Q: array([-439,  591, -604, -566,  527,  491])
A: -439

Q:
array([[ 144,  184,   63,  -73,  -14,  311],
       [ 287,  649,  783,  527,  -23, -511],
       [-506, -110,  395,  667,  584,  314]])
A: -110

Q: array([3186, 8996, 8754, 1592])
A: 8754

Q: array([9315, 6422, 4189, 1742, 1045, 7183, 4398])
A: 4189

Q: array([  2, 312, 395, 939])
A: 395

Q:
array([[ 54, 167, 102, 140, 150],
       [206, 155, 244, 169, 164],
       [191, 114, 210,  49, 130]])
A: 102

Q: array([2899, 3808, 8840, 3784, 8275, 5579])
A: 3808

Q: array([432, 406, 837, 616, 550, 193])
A: 432
---
4812,8743,7252,5289,6570,3234,8690
4552,7873,8684,5859,4676,4155,8044
8085,5270,6494,7951,5808,6765,4447
>> 6494

36,65,40,17,46,66,65
19,75,83,30,85,50,68
73,27,33,88,29,40,32
>> 46

70,24,35,47,57,87,54 >> 54

215,405,138,520,588
35,728,690,737,210
800,129,663,83,601
>> 520

-641,248,83,481,530 >> 248

3,42,-31,47,-2 >> 3

371,524,324,773,-978
299,518,530,225,-123
714,525,657,74,-356
>> 371

72,74,82,70,17,38,53 >> 70

39,51,10,84,63 >> 51
---
65	-42	-5	40	3	-60
20	38	-26	27	-1	-88
6	49	-57	-54	-7	-49
result: 38

-11	26	76	59
50	22	-61	-51
result: 22

-22	-37	-21	20	65
-24	-22	-13	5	41
18	-52	-10	32	55
result: -22

54	17	76	-54	-5	-2	24
-36	-7	24	81	-6	15	-57
result: -7

-41	-81	-26	75	54
-12	17	-29	-16	-29
result: 17

-9	9	8	-12	-4	0
19	89	-17	-41	-20	31
10	64	-10	-31	-19	22
result: 89

-8	16	23	-34	-21
0	81	-71	53	15
result: 81

-7	-1	-69	-19	-47
-9	25	-30	-35	-56
result: 25

-14	8	3	-6	65
-9	14	-5	-1	42
result: 14
---
[21 81 86 58 84] -> 58
[ 48 -70  -2 -27] -> -2
[-22 -41  78 -15  12] -> -15
[ 13 -83 -78   7   3  12  66] -> 12
[-19 -21 -12 -31  44  74  68] -> 74
[28  6 18 54 30 66 22] -> 66
[-17  30   1  11  69  48  -5] -> 48
[ -1 -51  48  45 -22 -83] -> -22
---
[[-65  44 -23 -15   0  23   0  11]
 [-17 -20   8 -17  74  -1 -26  17]
 [ 10  57   8 -42  26 -10 -20  35]
 [-36  18 -15  43  33  40  33  -9]
 [  6  56  21 -28 -22 -38  11  33]
 [-11  -2 -45 -47  35  -1 -43   6]
 [-37   5 -10  19 -31 -53  40 -17]
 [ 12   3 -14 -11  14  31  22  74]] → 17

[[-20 -18 -22  -6  -7 -16   6  43  15   2  -3  14  -2  11]
 [  3  14 -23   8  -2 -10  21 -37  -8  18 -10   0  -4  30]
 [ 30  32  -3  -6   4   7 -11 -75   6  17   3 -16   5 -12]
 [ -4  -2 -16 -16   3 -36  11  -8  12  -2   0  -1   0  23]
 [-27 -19  -5   6  -1  24 -15 -28  -4 -10   5  29  -6  -8]
 [ 19 -23   7   1  -2 -32  -9  -8  -5 -10 -11   6  -4   4]] → 30

[[ 13 -21 -27  -9  16  -1 -17  -2 -42  31 -21  -4]
 [-31  22   3 -12   0  -9   2 -14  17  25   0   1]
 [  8  -1   0   1  -1   2  -1   4  -4  -7  -3  -6]
 [-10   8 -38 -14  31 -28  -1 -33   2 -14   9  23]
 [-30  55 -71   1  51 -28  -3 -28  33 -79  19  49]
 [  4  -1   3   3  -2   2  -1   9  -2 -13  -3  -4]
 [  9  -1   4   2  -2   2  -3   3  -2 -11  -2  -5]
 [ 14 -20 -30  -8  14   0 -19  -1 -40  33 -22   0]
 [  0  -1   0  -3   1  -3  -3  -6   3   3  -4  -3]
 [  0   2   2   0  -2  -2  -2   2  -1  -2  -1  -3]
 [ -8   3   2  -2   2  -2  -6  -1  10   1 -10  -4]
 [  5 -10 -17  -5   8  -1  -7  -7 -19  16  -4   0]] → 1

[[ 29  17 -22 -11  -5  56 -27  18]
 [ 39  45  55 -29   6  70   7  33]
 [ -8  21  49 -15  16   7  27   6]
 [-27 -20 -21  12   1 -46   6 -21]
 [ -6   7  34  -4   7  -1  15   3]
 [ 28  26   7 -19   3  37   2  19]
 [-12  13  52  -7  12   6  20   3]] → 33

[[-56 -18  -5 -24   3  44 -37 -58  73  50]
 [-14  -6   5 -30 -14  24 -16 -23  34  12]
 [ -3   8   2  17   3 -14  11  -2 -19 -27]
 [-78  -3   4 -29   8  28 -17 -79  57  52]
 [  1   8  -1  24   4 -14  11   3 -21 -29]
 [-17 -18 -10   2  -1  34 -36 -17  45  18]
 [-36   0   1 -12   3  18 -13 -40  30  16]
 [-16  -1   6 -23 -10  17 -11 -23  24   5]
 [ 28  -6  -5  28  -3  -1  -7  30  -7 -32]
 [-20 -14  -9   8   3  27 -30 -19  37  13]
 [ 29 -18  -4  12 -14  14 -22  28  18 -20]] → 12
---
 56   25   -6    0
 47   25    0   49
 27   25  -73   10
ans = 0

 47  -57   81  -49   44
-83  -28   45  -82  -83
 51  -56   44   34   48
ans = 45

-19  -54  -34  -26  -55   -4    0
-20  -20  -42  -16   19   43  -49
-34  -63   21  -12  -41    1  -31
ans = -42

 -9   28   25    9  -11
 -8   -5  -21  -52   -9
 24  -71   53   35   17
ans = -21

 30   68   41  -39  -12  -24
 76  -15   82   10  -25   12
 78  -52   81   23   32   36
ans = 82

-35  -78  -74  -48   27  -75
-26   79   76   28  -29  -73
 38   72   75   43   28  -39
ans = 76
---
[-29  30  68  72  25 -58  77] yields 68

[[  9 -19 -14 -55  39]
 [-56 -21  86  72 -55]] yields -14

[[-69 -21 -83 -39  14 -58]
 [ -6   0 -13  -3  -3   9]
 [-23  -7 -28 -13   5 -19]] yields -83

[[-40 -56   0  22  -3]
 [-90   4   9  39 -27]] yields 0

[ 29 -24  71  16] yields 71

[[-69 -73  63  76]
 [-14   6   0  33]] yields 63

[[  4  17  41 -23 -51]
 [-27   0 -67  31 -75]] yields 41
---
[[-4.44, -9.14, -12.71, -2.03, 15.36, -4.55, -17.40], [-0.03, -5.90, -8.00, -2.86, -9.19, -11.44, -7.78]] ans = -5.90
[0.3, 0.0, -0.8, -1.3, 0.6, 0.1, 1.3] ans = 0.0
[-131.155, 120.025, -9.064, 132.195] ans = 120.025
[-1.276, 1.691, 0.445, 1.123] ans = 1.691
[[-0.092, 0.696, 1.358, 0.524], [1.183, -1.261, -1.229, -1.340]] ans = -1.261
[[-1.29, -0.57, -0.21, 0.62, 0.57, -1.31, 1.57], [-1.33, -0.70, -0.70, 0.76, -0.36, -1.76, 1.24], [-1.03, -0.07, -0.73, -1.03, -0.66, -1.41, -1.60]] ans = -0.07
[11.1, -4.1, -10.9, 9.9] ans = -4.1
[-7.545, -62.541, -92.877, 16.508, -163.235, 171.018] ans = -62.541
[[131.037, 144.581, -125.448, -22.711], [-204.963, -20.160, 123.554, -16.552]] ans = -20.160
[15.5, 12.8, 19.5, -152.6, 51.8, 169.7] ans = 12.8
---
-2,-12,-40,25
-26,-40,-80,54
21,38,86,-56
out -2

-3,-20,5,-3
-78,-22,35,41
72,-55,14,-48
out -3

-26,-37,-7,-19,-3,4
-10,-8,-6,-6,-8,-12
30,70,-8,21,-15,-19
out -26

9,69,18,4
3,31,64,5
4,47,44,5
out 9

13,11,-18,-18
54,10,-6,-36
45,-16,-5,-66
out 13

43,55,58,65,54
54,71,76,80,58
77,69,67,57,48
out 43

-58,25,-21,46,46,32
20,-61,-2,36,-7,52
-65,-54,-14,-35,-40,-31
out -58

-70,24,-46,-24,3,-6,-2
-16,10,40,87,67,45,47
53,-4,22,-42,84,-64,-15
out -70
